Each path below is one point turned by a fixed rotation once a step. After each direction that follows a path, write how fast that rotation turns it, in deg/step (0 if it stays still).
Each turn is a multiple of 5 degrees from 10 to 175, or 0.
Each row of a path follows its step; steps can be skipped.

step 5: [  0  14 -11   3  -4   9  -6   8  -4  13 -26 -12   9   7 -12   2 -15   8
   7  -4   6   3  10  -9  -6   7 -13 -14   8  -7   2   5   1  -7  10  -3
  -6   4   6  -6  -1 -13  -1   6 -11  -6  -9  -9  -9  -6  -2  -9  -3   8
 -20   7  10]
step 10: [ -6   5  -1   0   3   5   8   6  21  10  -6 -10  -9  -5  -1  10  -1   1
   8   3  19   7   4  -2  -6   1 -17 -11   2   0 -10   4 -29   9   1  -3
  -7  13   1  -8  -6   0 -11 -13   0  13   1   8  -5  10  -4  11   9   2
  15   2  -2]
step 14: [ 11   2  -8 -12   5   6   7  11   5  -1  -1  -4   9 -24  14 -10  -6  -3
  -1 -14   6   6  -6  -7 -19  -6   5   8  11  -2   6  -4 -13   9   8   0
   6   7 -17  14  -2  19   4  -1   0   1   5   4  -1  -1   1  11  -1  -8
   6  14  15]
step 17: [  6   7   0  -1  -2   4  11  -5  -5  13  -9 -14   0 -14  10  14   2  14
  -6  11 -19   6 -13   9 -20  -2  -5  -2  23  -2   0  -5   7   8   5  -6
   3   2   2  -6   7   2   6  -2   4   8  11 -15   5   8   3  -3  -7  -1
 -18   1 -11]
step 18: [ -5   8   1   1   4  20   5   5  19   0   1  13   2   5  17  -2  23 -13
  -3  -2   7  23   8  -6  -2 -10   7   7  16   9  -7  -9  -5  -7   4   1
   4   6   4  -1   3   5  12   3   9   1   0 -15  -8  -1   1   1  14   8
  -7  -7   5]
step 19: [  9 -12   3 -21  13 -13   6  12   2   4   0  18   4   4  -1 -10   5  -2
  -9  -1  13   7  -2   4  -4  -4  -6  -7   2  14   8  -3   3  -6  14  17
  -6   2  13 -11   2  -5  16   2   3  -3  -2   9  12   6   5   1 -20 -10
  -9   6   6]
step 21: [-14   7  15  12  -1   8   1   9   4   2  -8  -7  -5  -5   7   0  16   4
  -2  -5   1  12  -5  -6  -3  -4 -13   3   3  -3   4   5 -13  19   5   2
  -4 -11   7 -24   7   8 -16  13 -10  11 -12   6  14  11 -10   1   2  -3
  -3  -1  -5]
step 22: [-15   0  -9 -12   8  16 -10  24  -2  -1  -1 -13   6   5   8 -14  -1 -12
  -6  21   4   6 -13  -3  -7 -10   0  -8   7   5   1   2   1  -5 -15  10
  -9   4   0  -2   0   1   4  -6  -3   1  14  -9  -1  22  -5  -3   2  -9
   8  -1  -3]
[ 2  0  0 -1 -1  3 -1  0 -1  1  0  0  2  4  3  2  1  4  3  0 -3 -1  3 -2
 -1  1  0  1  0  1  3 -3 -3 -4  2 -5  0  0 -5  5 -1  0  0 -2 -1 -2  2  1
  1 -2  1  0  0 -5 -9  0  0] -> 35
[-5 -1 -2 -2 -2  0  0 -2 -1  5  1 -5  0  0 -1  0  1  2  0  2  2 -5  5  1
  1 -1  0 -3  0 -1  1 -5 -4  1  0  1 -1 -2  0  1  4  1 -2  3 -1  0 -4 -2
  1  2 -4 -2  0 -2  4  4  2] -> 65
[ 1 -2  1  1  0  2 -4  0 -4  2  0 -1 -3  3  6  1 -1 -2  2  1 -4  0 -1  1
  0 -2 -1  0  3 -2 -1 -4  5  5 -4  1  2  2 -1 -4  0  3 -2  4 -1 -1  1 -1
  0  1 -1  1  2 -2 -1 -4  0] -> 80
[ 6 -4 -3  2 -1 -1  0  1 -5  1  0 -1 -1  3 -1  0  0 -2  2  1  4  1 -2  0
  2 -2 -1  1 -3  1 -1 -3  2 -3  0  2  2 -1  6  4  0 -3  0 -1  2 -2 -2  1
  6  0  1 -5  1 -2  1 -1  2] -> 95
[ 1 -3 -1 -1 -2  2  1 -1 -3 -3 -6 -4  1 -2  1 -1 -3  0 -1  2 -2  1 -4 -1
 -1  1  2  0 -1  1  2 -2 -2  3 -1  0 -2 -2  0  0 -1  1  2  3  6  0  1 -3
 -2 -9  2  0 -2  0  0  3  0] -> 125
[ 6 -1 -1 -1  3 -2  0  1  0 -2  2  4 -3 -3  2 -5  2  1  2 -4 -2 -3  3  1
  2  3  7 -2  0  2 -2 -1 -3 -1  1  0 -1  3  1 -1  1  2  1  3  0  2 -1 -1
  3 -2  0  2 -2 -2  0  0  3] -> 65
